Turns, then the turns between two rows, first turn first; the first pair answered:
Ruk:
[-0.51 -1.30 +3.47 -5.51 +2.73 +4.54 +1.26 -2.23 +1.59 +0.71 +0.43 -0.11 -0.92 -4.39 -0.26 -0.63 +3.83 -0.06 -1.87 -2.16 -2.31 +2.42 -0.33 -0.58 +0.96 +0.86 +1.29 +2.91 +1.18 -4.45 +0.98 +1.73 -0.86] |-> [+0.42 -1.34 +2.05 -1.97 +3.45 +5.04 +0.02 -2.38 +1.99 -0.65 +1.29 +0.45 -0.68 +0.96 -0.13 -0.74 +3.21 +0.92 -1.72 -3.99 -3.67 -0.12 -4.18 -3.11 +0.39 +2.11 +2.41 +2.38 -1.45 -3.12 +2.78 +0.28 +0.01]
[+3.37 +3.92 +1.17 -0.67 +3.41 +3.52 +2.76 -1.52 -2.42 +2.42 +1.70 +2.00 -0.35 -1.68 +1.84 +2.01 +6.39 +4.04 -0.31 -0.60 -4.45 +6.25 -1.00 +0.41 +2.54 -0.40 +1.85 -0.91 -0.86 +1.10 -0.09 -0.47 +0.42] |-> [+3.85 +3.40 +1.36 -0.18 +3.40 +3.46 +2.61 -1.70 -2.64 +2.13 +1.98 +1.84 +0.05 -1.16 +1.69 +2.58 +6.75 +3.91 -0.31 -0.88 -5.07 +5.78 -0.95 +0.59 +2.58 -0.34 +2.10 -0.30 -0.92 +1.63 -0.15 -0.54 +0.32]
[+1.06 +0.81 +0.41 +4.31 -2.90 -0.87 +0.44 +1.56 +1.84 -0.36 -1.40 +0.76 +0.20 +0.57 +0.53 +1.87 +0.71 -0.49 +1.07 +0.59 -2.00 -1.11 +2.75 +1.54 +3.35 -1.87 -1.16 +1.18 -0.58 -2.78 -1.40 +2.34 +1.32] |-> [+1.11 +1.75 -0.37 +6.21 -1.21 -0.58 +0.74 +2.02 +1.25 -1.50 -1.11 +1.08 +0.72 +4.11 +2.22 +0.06 -1.38 +0.54 +1.65 -0.35 -1.87 -0.97 -0.83 +0.95 +1.68 -1.85 -0.06 +0.00 +0.47 -1.39 -1.00 +0.47 +1.69]
ladak:
[-2.36 +1.12 -1.67 -1.57 +1.39 -0.04 -0.50 -0.40 +1.07 +2.18 -0.53 -1.91 +0.11 -0.48 -1.51 +0.22 -2.33 +1.66 -2.20 +2.03 +3.13 -0.93 -1.31 +2.02 -0.36 +0.23 +0.16 +0.38 +3.22 -1.69 -1.55 +0.80 -0.72] |-> [-0.63 +1.31 -0.38 -3.74 +0.41 +1.54 +1.84 -1.83 -0.39 +3.01 -2.28 -0.43 +0.02 -1.56 -0.59 +1.19 +2.21 +3.01 -2.13 +1.39 +0.28 +2.28 +0.99 -0.16 +1.28 +2.38 +0.56 -0.35 -0.63 -1.08 -0.05 +0.20 -0.21]
[+1.71 +0.32 +0.57 +0.48 -0.66 +0.53 +0.19 +1.10 -1.04 +0.21 +0.63 +0.03 +0.77 +1.36 -1.02 -0.44 -1.32 +0.59 -0.25 +0.20 -0.21 +0.56 -1.18 +0.01 -0.05 -0.22 +0.05 +0.13 -0.05 +1.29 +0.93 -0.58 +0.41] |-> [+1.23 +0.37 +1.02 +0.37 -0.02 +0.07 +0.74 +1.05 -0.70 +0.09 +0.16 +0.20 +0.33 +0.95 -1.03 +0.11 -1.56 +0.77 -0.77 +0.08 +0.55 +1.03 -0.92 +0.25 +0.18 -0.40 -0.28 +0.29 +0.35 +0.89 +1.29 -0.80 +0.61]
[-1.11 +1.13 -1.03 +0.19 -0.14 -2.05 +4.07 +1.84 -0.89 +0.45 -1.85 -1.12 +0.16 +0.82 +1.17 +0.20 -0.56 -0.30 +1.51 +2.58 +2.42 +2.20 +2.95 -0.92 -0.61 +1.50 -1.50 -0.85 -1.73 +3.25 -0.32 -0.58 +1.33] |-> [-0.83 +1.24 -1.65 +1.41 -1.77 -2.07 +2.55 +1.99 -0.46 +0.15 -1.53 -1.47 +0.24 +1.32 +0.28 +1.22 -0.92 -0.70 +1.51 +2.50 +1.38 -0.16 +2.92 -1.68 -0.67 +1.70 -1.40 -0.78 -3.92 +3.03 +0.04 -0.21 +1.18]
baguf:
[-0.97 -1.60 -1.64 +0.25 +0.93 +0.89 +2.65 +0.10 +0.18 +0.19 -2.23 +0.09 +0.63 +1.25 +0.59 -1.86 -0.52 +0.95 +0.61 -0.17 +0.42 +2.82 +0.60 +1.90 -0.92 -0.20 +0.08 -0.34 +0.68 +1.39 +1.33 -1.67 +1.40] |-> [-0.96 -1.72 -2.22 +0.59 +1.00 +1.54 +2.37 -0.02 +0.10 -0.78 -1.76 -0.20 +0.70 +1.43 +0.76 -2.19 -0.26 +0.75 +0.50 -0.28 +0.11 +2.47 -0.03 +1.91 -0.90 -0.54 +0.31 -0.48 +0.75 +1.01 +1.35 -1.68 +0.95]
[+1.69 +1.38 -1.07 +1.67 -0.07 -0.24 +1.34 -0.33 -0.62 -1.28 +0.09 +0.76 +1.63 +3.56 +1.13 -0.37 -1.98 +0.75 +0.57 -0.02 -1.20 +0.95 -0.06 -1.36 -0.19 +0.28 -0.65 -2.20 -0.73 +2.36 +0.16 -1.51 +1.36] |-> [+1.42 +1.93 -0.80 +1.30 -0.13 +0.37 +0.25 -0.46 -0.50 -1.78 +1.12 +1.13 +2.00 +3.97 +0.61 -0.68 -1.32 +1.12 +0.31 -0.66 -2.19 +0.73 -0.88 -1.88 -0.32 +0.40 +0.24 -2.22 -0.86 +2.01 +0.07 -1.99 +1.58]
[-0.25 -1.00 +0.81 -2.82 -0.66 -0.16 -1.64 +0.43 +0.30 +0.97 -0.10 +0.08 -0.52 -3.38 -1.69 -0.19 +0.89 -0.69 -0.07 +0.37 -0.09 +0.64 +0.81 +0.64 +0.95 -1.81 -0.59 +0.42 +1.67 -1.46 -0.24 +1.52 -0.42] |-> [-0.97 -0.78 +0.51 -2.93 -0.52 -0.97 -1.32 +0.56 +0.13 +1.12 -0.28 -0.33 -0.11 -3.01 -1.79 -0.14 +0.48 -0.45 +0.26 +1.01 +0.26 +0.84 +1.52 +0.73 +1.01 -1.92 -1.01 +0.30 +1.71 -1.42 -1.06 +1.88 -0.74]
[+0.00 -0.91 +0.62 -0.13 -2.66 -2.30 +0.77 +1.60 +1.58 -0.44 +0.75 -0.72 -0.50 -2.21 -1.61 +1.39 +0.16 -2.25 +0.95 +0.05 +0.72 +0.71 +4.41 +2.62 -0.22 +0.20 -1.98 +1.93 -1.74 +0.59 -0.27 +0.97 -2.12] |-> [-0.65 -0.47 +0.12 +0.65 -1.47 -2.87 -0.04 +2.20 +2.25 -1.46 +0.91 -0.99 -0.09 -0.61 -1.45 +0.45 -2.24 -2.61 +1.36 +0.50 +1.76 -0.52 +3.61 +3.17 -1.23 -0.94 -1.47 +2.10 -0.49 +1.28 -1.00 +0.90 -1.57]
Now pairs of rows:
Each pair is 2 to 3 turns apart.
[+1.85 +1.58 +0.87 -1.44 +3.75 +2.77 -0.86 -0.24 +0.20 -0.53 +0.96 +3.59 +0.39 +0.26 +1.39 -2.28 -0.40 +2.18 -0.90 -1.52 +1.68 +4.08 -3.87 +0.44 +2.25 -0.66 +3.32 -2.79 +3.03 -0.87 +0.81 -2.05 +4.64] |-> [+3.51 -0.41 +2.50 -3.93 +0.65 +3.41 -0.83 -0.84 +0.46 +0.52 +0.00 +3.84 -0.36 -3.98 -0.16 -0.40 +3.64 +1.52 -0.60 -0.86 -0.37 +3.03 +0.91 +0.40 +4.68 +0.57 +1.97 -1.05 -0.54 -2.26 +1.04 -0.72 +4.32]
baguf, Ruk
[+0.04 +1.95 -1.18 -1.80 -4.22 -6.17 -4.36 +1.16 +0.61 +0.63 +0.41 +2.53 +0.99 -0.87 -2.35 -0.11 -0.42 -0.21 -0.42 +0.44 -0.29 -1.45 +0.33 -1.65 -1.05 -1.20 -1.25 +4.67 +1.88 +2.57 -2.97 -1.68 -1.12] |-> [+0.01 +2.82 -0.92 -0.91 -1.38 -4.83 -3.48 +1.16 -0.07 +0.51 -0.57 +3.93 +1.65 +1.66 +0.45 -2.02 -0.87 +1.38 -0.72 -1.07 +0.36 +1.51 -3.81 -2.83 -1.83 -0.88 +0.51 +3.01 +2.66 +3.91 -1.63 -3.57 +0.57]
ladak, Ruk, Ruk
[+0.19 -1.19 +0.85 -0.13 +3.67 +3.19 -2.62 -0.89 -2.55 +0.81 -0.85 -1.86 -2.78 +0.17 +2.54 -0.43 -2.83 +1.76 -3.28 -1.98 +0.53 -0.85 -4.38 -1.95 -0.58 -0.36 +1.58 +1.13 +0.84 -0.56 -1.04 +0.33 -0.92] |-> [-0.57 -2.30 +0.28 -0.64 +1.10 +1.61 -3.51 -0.69 -1.38 +1.70 -0.40 -2.43 -2.90 -1.83 -0.10 +1.69 -3.20 -0.11 -1.90 -0.36 +0.08 -3.71 -0.76 -1.02 +0.19 -0.76 +0.00 +2.87 +0.95 -2.04 -1.94 +2.61 -1.77]
Ruk, ladak, ladak
[+1.92 -0.94 +1.80 +0.11 -2.12 -2.27 -1.19 -1.37 +1.72 +1.09 +2.46 -0.37 -1.60 -1.57 -2.11 +3.35 +0.15 -2.92 +0.80 +2.62 -0.46 -3.34 +2.93 +1.50 +0.91 +1.33 -4.88 +5.62 -1.59 -1.21 -1.91 +1.28 -0.25] |-> [+4.13 +0.68 +1.81 +2.00 +0.32 +0.76 +1.35 -1.40 -0.80 -0.28 +0.00 +2.28 -0.26 +3.38 +2.56 +1.15 +3.02 +0.80 +0.01 -0.50 -1.95 +1.34 -2.18 -2.11 +0.67 +3.87 -2.20 +1.12 -4.38 +1.54 +1.26 -3.26 +2.24]
Ruk, ladak, ladak
[-3.00 -1.20 -0.13 -3.10 +0.30 +0.13 +3.29 +2.72 -2.62 +0.69 -1.06 +1.05 -1.57 -2.43 +2.24 +0.00 +1.71 -1.01 +1.62 +0.99 +0.01 +3.72 +3.46 +2.55 +0.52 -1.80 -0.73 -1.26 +2.52 -1.04 -0.82 +1.91 +1.30] |-> [-4.43 -1.36 -2.43 -0.19 -0.02 -2.77 +1.44 +3.94 -1.56 -0.32 +0.25 -0.17 -0.75 -0.09 +0.89 +0.10 -1.82 -2.10 +2.77 +2.43 +0.95 -0.35 +3.63 +3.00 -1.12 -2.18 -1.55 -0.36 +2.76 -0.56 -1.91 +2.51 +1.21]
ladak, baguf, ladak
[-1.44 +0.54 -2.66 +1.22 -0.15 -1.38 +2.25 +0.73 -1.10 -0.47 -1.00 -1.14 +0.64 +0.86 +0.62 +0.29 -2.29 -1.69 -0.28 +1.54 +2.82 +1.44 +1.43 +2.60 -1.99 -2.35 -1.44 -0.79 +2.20 +0.52 -3.09 -1.56 +0.03] |-> [-0.34 +1.46 -2.02 +1.44 -1.39 -0.07 +3.65 +0.48 -2.13 -0.13 -2.09 +0.12 +0.65 +0.97 +1.75 +0.73 +0.38 -0.75 +0.64 +1.17 +1.47 +3.38 +2.72 +0.72 -0.88 -0.74 -1.42 -1.51 -0.55 +1.74 -2.20 -2.87 +0.89]
ladak, baguf
[-0.45 -0.26 +0.89 -2.00 +4.17 +1.97 -3.77 -0.78 +2.10 -1.59 +3.79 +1.19 -0.93 -0.95 -1.65 -0.79 -3.35 -0.61 -2.31 -3.71 -0.16 -5.19 -5.17 -0.82 +2.12 -2.34 +6.44 +0.10 -0.15 -1.29 +1.84 -0.95 -3.02] |-> [-1.01 -1.06 +1.99 -4.86 +1.94 +1.82 -3.54 -1.06 +2.43 +0.46 +3.63 +1.02 -1.85 -5.79 -3.75 +0.47 -1.15 -2.10 -2.30 -2.78 -0.48 -4.72 -0.91 +0.17 +3.30 -2.45 +4.67 +1.41 +0.01 -2.33 +1.31 +0.42 -4.08]
Ruk, Ruk
[+1.81 +0.80 +0.16 +1.89 +1.90 +0.43 +0.12 -0.18 -0.71 -1.18 +0.67 +0.85 -0.06 +3.87 +2.16 -0.99 -0.38 +0.72 +0.08 -2.05 -0.01 +1.74 -3.74 -2.10 -0.14 +1.48 +2.08 -3.04 -0.89 +1.51 +1.05 -2.06 +1.06] |-> [+2.06 -1.05 +2.11 -1.86 -1.51 +0.97 +0.79 -0.99 -0.08 +1.18 +0.44 +0.70 -1.15 -1.49 -0.13 +1.40 +4.16 +0.10 -0.86 -1.40 -2.09 +1.45 +1.60 -1.59 +3.33 +1.61 +0.32 -1.15 -3.10 -0.70 +1.06 -0.22 -0.14]
baguf, Ruk, Ruk
[+0.00 -0.67 +0.69 -3.01 -0.15 +2.56 +0.37 +1.90 -0.11 +3.93 +1.36 +2.12 -1.49 -3.29 +0.25 -1.65 +3.82 +1.30 -3.13 -3.82 -1.34 +3.42 -2.88 +2.15 +0.19 +0.62 +0.14 -1.11 -0.27 -2.52 +2.87 +2.67 +2.39] |-> [+0.10 -1.39 -1.91 +0.70 -1.10 +0.55 -2.33 +1.90 +1.80 +2.18 +3.61 +0.78 -1.18 +0.73 -2.02 -0.72 +0.02 +0.80 -3.34 -4.73 -2.30 -2.71 -5.19 +1.39 -0.95 +0.06 +0.34 +0.80 -2.15 -1.97 +3.04 +2.99 +1.64]
Ruk, ladak
[-0.28 -1.41 +1.28 +0.33 -2.56 +1.00 -0.23 -1.26 -1.12 -1.35 -0.48 -0.34 -0.66 +1.02 +0.70 -0.33 +0.48 -1.13 -3.39 +0.74 -1.97 +2.38 +0.95 -0.75 +0.47 +1.64 -0.22 +0.24 -1.23 +2.15 +1.24 -0.79 +0.74] |-> [-1.31 -0.64 +0.60 +1.13 -0.92 +0.52 -0.47 -0.28 -0.65 -1.73 -0.51 -0.62 -0.21 +2.46 +0.62 -1.75 -3.05 -1.02 -2.63 +1.23 -0.19 +1.85 -0.69 +0.36 -1.10 +0.40 +0.33 +0.01 +1.86 +2.16 +0.72 -1.34 -0.13]
Ruk, ladak, ladak
[-1.23 -0.99 +1.01 -2.36 +0.84 +0.22 -2.89 +1.04 +0.35 +1.25 +0.49 -1.22 -1.23 -3.53 -1.41 -1.34 -0.08 -0.60 -0.78 +1.08 +0.62 -0.24 +0.53 +2.45 -0.03 -1.58 +0.51 +0.61 +2.73 -1.98 -1.43 +0.87 -0.68] |-> [+1.45 +0.25 +1.18 -1.67 +1.57 +1.94 -0.97 +0.78 -0.84 +1.10 -0.66 +0.60 -1.00 -0.38 +1.14 -1.62 +3.06 +1.30 -1.25 -1.28 -1.23 +2.34 -1.58 -0.52 +0.53 +0.87 +2.22 -1.66 -0.34 -0.12 +1.05 -1.77 +1.08]
Ruk, Ruk, ladak
[+2.51 +2.75 -1.25 +4.35 +1.40 +1.69 +1.40 -0.05 -0.47 -0.84 -1.70 +3.15 +0.51 +3.76 +3.41 -0.70 +1.76 +1.39 -0.92 +0.50 +0.34 +2.66 -4.60 -4.07 +1.46 +0.53 +1.47 -1.75 -2.65 +2.55 +5.20 -5.47 +0.24] |-> [-2.01 +1.94 -3.04 +4.03 +0.82 -2.72 -1.41 +1.92 +2.16 -0.96 +0.86 -1.46 +0.08 -0.39 -1.26 -1.28 -4.67 -2.92 +0.58 +5.29 +5.32 -2.09 -0.18 +2.41 -0.84 -4.47 -1.32 +1.80 +4.28 +0.09 -0.19 -0.97 -2.78]
Ruk, ladak, ladak
[+0.32 -1.14 -1.30 -1.09 +1.20 -1.98 -0.25 +2.28 -2.23 -1.99 +1.84 -4.44 +0.58 -2.96 -0.88 +1.03 -0.69 -1.45 -1.04 +1.40 -0.52 -1.19 +2.61 +3.46 +0.38 -0.30 -1.17 -1.19 -0.57 +2.05 -2.17 +2.01 +0.73] |-> [+0.50 -1.48 -0.95 -1.01 +0.24 -1.11 -0.01 +2.14 -2.65 -1.33 +1.72 -3.19 +0.13 -3.19 +0.20 +1.85 +0.98 -0.88 -0.98 +1.00 -1.38 -1.39 +3.36 +2.74 +1.02 +0.90 -1.04 -1.30 -1.88 +2.33 -1.42 +1.60 +0.77]
ladak, ladak
